One vector is turned by the same rotation once a tick. Each row is the vector after some number of ticks, and that number follows the row.
The counts run from 0 to 751.
[ 23  15   0 -21 -15 -13   9 -15  70 -24  38  23  -7  26 -17  34  -4  50
  33 -35  40  13  49  14   6 -22 -36  -6  -8  23 -10  28] : 497
[ 57  -6  14 -20 -53 -14 -58 -25   6  -8   1  22  17 -23  32 -16   3  12
  -9  16  15 -15 -57 -14  38 -27  34   9   6  17 -43  -6] : 513
[ -9 -13 -15 -12  -8  54  44  11  -2  -1   7  16  45  26  38  -5 -19 -53
 -29 -35  21   5 -22 -13  27 -25 -27 -36 -15 -39 -11 -22] : 588
[ -5  14  -1 -54  13   1  56  43  19  23  23   2  -1  16  12  32  -3   6
  30 -46 -19  24   8  24  -5  47 -48   7 -19 -12  27  16] : 147
[ -6  31  -6   0 -48 -12  -2  31   0  27  35  -1 -15 -17  12 -64  -4   5
  18  47  -3 -47 -12  -4  -8 -26   7  77  10 -18  -3 -13] : 385
[ -5   5   4 -19  11   1 -27 -39 -38 -58   7  38  52   4 -27   8  21  45
 -26 -17   1  36  -1  17 -11 -23  30 -44  13 -22 -32 -18] : 749
[-23 -36  12  29  12   6  30  39 -12   7  30 -48 -38 -18  -3 -22  -6 -27
  16 -23 -54 -33  -9  38 -24  43  -9  -4 -35  26  10 -24] : 8
[ 13  34 -18  69  40 -14  17  25  13  -7  26 -14 -12   2 -29  10  12  25
  -3  47 -26   4  42  -3 -49   7   3 -31 -19 -13 -15 -33] : 90
[ 40  12  19  53  30   2 -21  13  16 -26  -9 -73  -2 -30   7   0   2  21
 -18  25  -1 -15  10 -42  24  17  -4 -21 -45  19 -41 -26] : 97
[ 28  22  -4   7 -39 -44  -6 -34  16  11  23  49 -34  35  12  55 -41  -7
  14 -28   4  21  32  -4 -19  17   0  35  -7   9  52  24] : 26
[ 17  12  15  -2  -6   7  -8 -12  77 -35 -14  35  14  16  -2   7  23  35
   4 -13  53  -8  50 -11  -9 -39  -3 -17  46  10 -22  25] : 180
[-24  18  11   8  16  11  26  26 -53 -20  39 -51   8  -4  22   7  -8  -8
 -12 -55 -23  12 -41  16  27  24 -60 -12 -38  -8 -11 -14] : 15
[-46   8   3 -13  -4   0  24   4 -40 -29 -22 -12   2  -5  18  39   2 -31
 -40 -44 -31  35  35  16 -38  37  41  27  -3   5   2 -31] : 339
[-19  18 -24 -12 -29  -2  22  19 -26 -41  18 -14  -5  -1  54  58 -28 -12
 -34 -35  -5  47  28  11   8  25   2  30 -43  23 -11 -24] : 22
[ 33  35  -7   9  -7 -31 -39 -12 -50  -2  24  36  -1  26  -5  34 -34   1
  -8  14 -21  18   3 -28  -1  34 -18 -13  -9 -37  81  17] : 565
[ 14 -41  17 -10   8  12 -34 -41  19 -25 -28   6  31   7 -39  17   2  13
 -15  -4   0 -11  64 -22 -32  -8  66 -43  11 -18 -16 -27] : 535
[ 18 -13  23  43 -33   2 -16 -20  44 -10   9  28 -40  11   4 -38 -20  -9
  20 -21   4 -55  25   7  18  -1 -32  17  -1  44  55  23] : 578
[ 49   7  16  13 -28 -14 -49   1 -17  -5   3  19   7 -17  21   7  30  -8
  -8  10  -5   0 -84  -3  25 -13 -22 -41  32 -37   4  42] : 646
[ 39  20  20  45  22   5 -34 -25  32 -23 -24   1  31  20  -7  -2  -2  16
 -25  20  25 -16  28 -66  -7 -27  16 -44  13 -23 -20 -15] : 313
[-41 -61  30  43 -12   1 -21 -26   6  -9  15 -51 -38   0 -10 -20  -6   3
  -6 -40  11 -61  17  24 -18  17   2 -15   4  47  -6   3] : 673
[-36   8  20  -7  -8   5  21  22  27  45 -10 -12 -20 -66 -11 -23  55  -5
  17  18 -15  -4 -21  38 -28   6  24  60  16 -15 -23   8] : 738
[-32  30   1  45  -6  38  23 -11   8 -30  12  16   0  -5  38 -53  -8  19
 -27  -1  31 -10 -19   5  51 -27 -44  19 -18  40 -30 -35] : 709
[ -2 -15 -17  22 -34  14  13   3  -3  -2  58  17  20  42  12 -26 -20 -38
  -5 -33  37 -31 -25  -7   4 -50 -48 -37  12 -38  18  13] : 586
[-53  15   0  -6  -9  15  30   9  42   7  -1 -29   5  36  43  19  -5  -2
 -17 -49  78 -10  14 -24   6   5 -43   9  20   2 -21  15] : 591
[ -2 -20  24 -18  -5  -3 -20  12 -51   4  -5 -17  17   0  20  -1  23 -36
 -11 -44 -20 -13 -77  -1  -4  28 -23 -45  30 -42  12  23] : 330
[-34 -17 -10 -48 -15   7  -9 -30 -39  35  -3  -1  30  26   7  38 -28 -12
 -29 -23  26  26 -13 -35  -4  45  -1  12   0 -61  34   8] : 470
[ 31  35 -17   8  -9 -20  23  38  69  35  43 -14 -21  -4  -5  23   4  19
  30  39  20   6  50 -19 -15  -3 -22  24 -23 -26  -9  19] : 503
[  5  17  19  24 -15  30   2 -56  53 -32  -7  48  10   6   3 -22   3  12
  -6 -31  52  -9  11   5  52 -40 -37   4  -1  26  -2   9] : 711
[  8  71   4  34   7 -13   9   5   9  27   9   2 -16   3  -5 -11 -29   5
  12  38  -6  -6  21 -40  18  16 -31  78 -37 -11  36 -12] : 31
[ 41  19 -26   7 -28 -36  -1  21  56  45  64  -7 -19  10  -2  19  -4  20
  31  39  28  -2  11 -16 -21 -12 -15  10  -9 -37  -7  29] : 504
[ 30   7 -17 -28 -26  15   8 -26  30  14 -18  18  31  25  54  60 -32 -18
 -25 -15  49  44  -1 -40  34   0   3   5 -35 -16 -21 -14] : 374
[  0  29  15  -2   8   4  26 -11  72 -35  25   3  -4  13  -3  28   4  49
  15 -34  41  23  58  10  15 -16 -42   3 -18  34 -27   9] : 496
[ 47 -30   8  32  22  22   0   4  20  28 -11   9 -24 -15 -12  -1 -10 -29
  21   7 -41  -9 -15   0  16  63 -23 -35 -47  -2  62   9] : 227
[-22  32   6   6  60   5  -7 -14 -40 -13 -38   9  30  -1 -16  28  21  24
 -33  -3 -21  45  -1 -17  -1  57  -5 -26   0 -32  24 -13] : 213
[-48  12 -15  20  19  43  46   7 -20   7  48   9   8 -13 -19 -49  -4  16
  -2  11 -12   7 -25  30  31   3 -41  12 -53  -8  -5 -40] : 487
[  6  29  -2   7  11  21 -20  -2 -24 -67 -38  13  23 -22  16  41  20  -1
 -63  17 -19  62  28 -13  21   9  11 -20 -16  -7  16 -13] : 434
[  4  27 -18 -16 -37 -12  31  62  -3 -14  -5  11 -26  19  76  34 -10 -40
 -16 -36 -11  10  10   7 -14  23 -13  25  12  19  26  -6] : 243
